Small tables with named rows and columns. After each table, cells are looked up by row and column.

vorer
|  | bor | tesaluz | nok | ral | vopo | daf | fim | gatu |
|---|---|---|---|---|---|---|---|---|
| voge | 46.8 | 65.4 | 47.8 | 69.7 | 50.1 | 60.0 | 17.0 | 39.1 |
| kob | 48.0 | 91.1 | 12.6 | 40.5 | 34.4 | 27.2 | 61.3 | 39.5 |
| ronepat | 66.5 | 71.7 | 53.3 | 70.5 | 49.5 | 57.8 | 3.8 | 38.9 |
| dasozag | 26.4 | 62.6 | 60.3 | 24.2 | 56.8 | 35.9 | 34.1 | 50.5 |
| mutaf | 36.3 | 48.1 | 51.1 | 49.2 | 30.0 | 28.6 | 20.0 | 32.8 |
| zet | 27.5 | 58.5 | 68.1 | 25.8 | 67.3 | 24.1 | 35.4 | 24.7 |
| kozi | 49.1 | 63.5 | 47.0 | 62.3 | 47.1 | 61.9 | 17.3 | 35.2 |
| nagura | 66.5 | 71.6 | 53.1 | 71.1 | 49.0 | 57.7 | 3.5 | 39.3 |
| dib | 33.4 | 65.5 | 55.8 | 30.4 | 62.7 | 20.3 | 42.7 | 19.7 |
| bunuko | 48.0 | 91.0 | 12.7 | 40.5 | 34.4 | 27.2 | 61.2 | 39.5 |
| laz | 29.1 | 57.0 | 69.5 | 27.3 | 71.1 | 19.5 | 36.1 | 13.5 |
| bubare | 47.7 | 90.5 | 13.7 | 40.2 | 35.2 | 27.0 | 60.8 | 39.0 |

nok of bunuko: 12.7
daf of dasozag: 35.9
bor of dasozag: 26.4
gatu of dib: 19.7
bor of voge: 46.8
vopo of mutaf: 30.0
bor of zet: 27.5
ral of kob: 40.5
ral of kozi: 62.3
fim of bunuko: 61.2
nok of nagura: 53.1

vip =
fields: rofot, fafosi, mam, ripof
bili: [-0.59, -0.28, -0.03, 0.35]
revilo: [-0.10, -0.33, -0.17, 0.22]
vipufo: [0.21, 0.00, -0.37, -0.19]
tof: [-0.10, -0.07, -0.28, 0.06]
nirak: [-0.81, -0.42, -0.22, 0.00]
pokag: [-0.41, -0.10, -0.38, -0.90]
nazedu: [-0.84, 0.08, -0.57, -0.10]
mavap: [-0.52, -0.87, 0.07, -0.09]
kup: [-0.10, -0.34, -0.33, -0.18]
rirag: [-0.24, -0.20, -0.71, -0.95]
babadun: [-0.55, -0.51, -0.32, -0.91]
zis: [-0.44, -0.23, -0.28, 0.71]
lununof: [-0.41, -0.39, -0.39, -0.72]
bemi: [-0.47, -0.20, -0.52, -0.31]

nazedu, fafosi -> 0.08
pokag, mam -> -0.38
revilo, fafosi -> -0.33
zis, mam -> -0.28
babadun, ripof -> -0.91
babadun, fafosi -> -0.51
revilo, rofot -> -0.10
vipufo, rofot -> 0.21
zis, ripof -> 0.71
bili, mam -> -0.03
nazedu, rofot -> -0.84
kup, rofot -> -0.10
pokag, ripof -> -0.90
tof, ripof -> 0.06
nirak, ripof -> 0.00
rirag, ripof -> -0.95

Table satuti
         sas  figudum
deba     146      174
feker    127      125
pasetaf  123      161
duzimak  168       70
gofidif  186       73
gop      212      124
vap      225       88
lek      207       60
feg      158      155
fati     186       74
vunul    193      154
nabul    149      175
nub      128      108
mepufuf  157      155

vunul, figudum => 154
lek, sas => 207
gop, sas => 212
gofidif, sas => 186
mepufuf, figudum => 155
feker, sas => 127
nub, figudum => 108
deba, figudum => 174
mepufuf, sas => 157
gop, figudum => 124
feg, sas => 158
deba, sas => 146
vunul, sas => 193
lek, figudum => 60
duzimak, sas => 168
pasetaf, sas => 123
Which row has the largest sas? vap

darefi =
         banage  pusodur  kig  kodog  nid  pazone  fav  fubege  litodez
koz         116      108  122    142  112     114  140     124      136
zudobas     115      107  122    146  112     113  145     123      139
sipim       121      160  101      7  136     123   16     138       52
num         204      214  178     68  206     194   44      54      135
guseb       187      153  188    201  171     174  171      50      211
sif          85       72  103    166   80      86  172     148      135
nevetad      47       33   75    181   43      53  200     179      126
govel       187      191  168     91  186     178   70      67      140

kig of num: 178
fubege of sif: 148
kodog of sif: 166
pazone of nevetad: 53
litodez of sipim: 52
kodog of nevetad: 181
fubege of nevetad: 179
banage of nevetad: 47
litodez of zudobas: 139
fubege of koz: 124
litodez of koz: 136
pusodur of zudobas: 107
kodog of zudobas: 146
kig of sipim: 101
nid of guseb: 171
banage of zudobas: 115
banage of guseb: 187
nid of zudobas: 112
kodog of koz: 142

